In the rows, zero is written as 128.
One turn sends every row of this set to another row. A few are shown first. Where does it send the rows asked after them?
gabi: [141 110 116 123 104 148 141 159 120 137 111 136 147 134 137 129 143 127
  98 140 136 124 109 162 109 161 115 136 142 123 110 113 167 116 140  92
 137 166 121 110 125 129 104  85 119]
Bib: [127 157 113 166 149 160 131 139 150 157 111 148 155 147 149 102 143 134
 112 155 122 121 135 103 119 121 118 141 173 115 141 117 141 115 143 100
 126 135 128 153 113 145 124 102 129]
Luner: [139 130 113 126 118 151 122 131 156 157 115 135 143 137 118  93 144 125
 106 161 102 107 129 156 108 116 134 153 170 140 122 118 166 114 141 123
 132 161 121 119 115 133  96 110 112]
Tov: [129 120 115 153 110 142 129 140  91 149 109 132 140 148 156 115 123 133
 128 134 124 143 126 103 122 149 109 143 140 114 144 141 142 104 126 103
 115 149 107 149 116 134 116 102 120]
pupaf: [136 121 132 145 122 124 135 140 141 156 118 128 115 154 153 108 161  93
 105 129 114 118 151 139 125 128 125 125 129 145 103 113 157 123 150 124
 123 140 133 151 126 148 116  84 108]
Gavib: [144 122 112 130 130 124 140 131 134 133 110 156 157 142 139 105 140 115
  90 128 103 125 138 140 134 130 130 184 131 123 126 115 169 121 149 105
 112 120 114 152 121 150 112 117 128]
Dad: [133 127 118 145 132 123 142 152 152 151 114 134 122 146 159 100 159 102
 107 139 111 130 150 139 117 132 118 134 112 159 106 112 162 124 146 117
 129 138 121 148 122 149 112  81 106]
nafod: [158 133 106 137 140 133 138 130 137 123 115 152 146 132 133 108 144 113
  85 140 105 130 134 137 143 133 124 177 128 122 128 117 164 114 154 102
 111 125 112 140 112 133 107 124 122]
vuk: [138 125 119 130 122 162 116 127 154 163 111 125 148 146 112 104 144 120
 104 151 108 114 127 157 108 132 142 158 160 142 122 117 181 111 149 123
 133 151 120 126 122 135  95 105 113]
lor: [130 154 119 164 146 165 127 143 156 153 122 141 153 139 148 104 146 126
 112 141 122 126 128 102 115 118 119 148 170 108 136 116 151 113 157 100
 127 127 138 147 128 133 120  97 123]
sasa: [117 154 121 164 145 150 128 133 150 159 113 136 137 142 136 105 151 120
 114 155 117 142 147 102 119 113 122 138 160 114 137 126 151 111 139 111
 129 120 121 156 120 143 126 109 129]
sedol: [127 121 114 147 122 153 124 146  90 155 106 137 139 151 153 111 123 122
 124 126 126 143 125 117 127 151 112 144 137 121 143 137 135 106 119  96
 114 151 107 152 123 144 115  95 113]
mabar: [116 121 121 147 123 131 132 134  87 149  99 139 139 139 151 109 130 122
 124 134 124 146 117 109 134 160 107 148 132 118 140 124 152  96 126  95
 119 139 114 140 125 130 116 102 119]
tiv: [126 132  99 146 119 185 152 159 125 144 107 137 122 160 139 103 115  98
 117 155 124 128 155 142 114 143 141 125 116 140 108 126 142 102 141  85
 133 155 112 130 122 145 115  93 123]
guzuz: [140 117 122 137 116 145 136 150 119 145 112 131 132 124 141 126 148 133
  94 136 134 134 130 163 106 157 112 112 124 116 121 110 170 108 124 111
 146 159 124 121 131 142 108  83 115]
dokud: [152 136 108 139 126 135 140 130 134 125 120 160 148 143 143 107 138 114
  91 136 107 127 125 135 134 129 130 181 129 123 129 116 170 115 157 111
 115 121 106 135 119 148 100 123 130]
Siba: [138 119 114 142 101 142 139 151 113 139 121 139 138 131 147 128 150 135
 100 136 129 142 113 164 104 156 110 127 137 115 111 114 170 115 124 110
 138 170 111 117 122 136 112  92 117]
teviv: [128 137 126 138 127 163 138 145 111 132 131 159 156 149 162 115 139 100
 115 143 125 103 136 140 104 126 125 153 140 107 143 105 151 104 151  77
 122 154 132 117 137 142 139 118 140]
fav: [145 110 113 136 110 143 141 151 119 146 126 137 135 126 137 122 147 132
 104 132 122 140 118 174 111 158 112 122 136 115 103 116 164 120 128 110
 135 171 126 128 128 136 108  85 121]
res: [129 135 113 124 113 156 123 136 158 162 111 136 148 144 118  99 154 121
 110 155 101 110 125 156 104 125 135 152 167 134 119 119 166 115 139 120
 141 165 115 115 120 143 103 112 110]
sotak: [124 132 121 140 125 158 139 155 110 132 132 155 163 133 155 112 127 105
 100 143 134 106 145 146 118 126 132 159 141 106 137 111 145  99 152  81
 109 145 136 121 130 133 137 120 148]
viful: [133 131 120 125 114 163 120 145 167 154 119 122 142 148 116 113 142 116
 105 160 117 112 137 153  97 110 139 148 169 137 123 127 164 125 147 111
 138 157 113 127 122 142 109 100 116]
vudit: [126 136  96 139 116 177 153 154 125 141 105 134 123 157 143 103 125 100
 126 154 114 130 158 142 110 144 142 119 117 141 122 131 149 103 152  87
 133 162 117 126 114 144 127  97 117]
tum: [134 126 118 146 120 154 123 138  97 141 103 128 130 141 150 107 108 125
 124 130 121 135 128 112 126 148 108 141 137 110 150 138 137 108 131  91
 125 143 105 140 132 134 118 100 107]
sasob: [127 130 115 152 124 170 148 160 119 142 117 130 122 156 149  98 119  95
 123 167 125 127 154 147 116 142 143 124 126 151 119 129 146 108 150  80
 130 163 117 118 126 138 127  99 119]
rifo: [119 128 128 141 137 156 137 147 107 138 126 156 156 142 162 122 126 104
 101 151 121  93 137 142 107 129 117 160 139 109 144 109 146 102 147  84
 128 155 133 123 131 138 140 109 134]
sis: [131 123 117 145 119 114 145 144 144 153 117 131 116 147 162 109 157 102
 105 135 115 122 149 137 118 132 126 131 121 146 112 118 165 118 160 133
 129 138 127 147 114 155 112  79 115]
gupo: [125 157 110 157 134 153 137 137 160 166 114 142 159 144 138 105 154 131
 120 152 117 123 142  98 115 123 119 139 170 110 136 130 145 108 147 103
 127 134 131 150 117 143 117 103 132]

sasob goes to Dad
fav goes to Luner
teviv goes to vudit
Now these:
gabi goes to viful
pupaf goes to nafod
vuk goes to lor
res goes to gupo

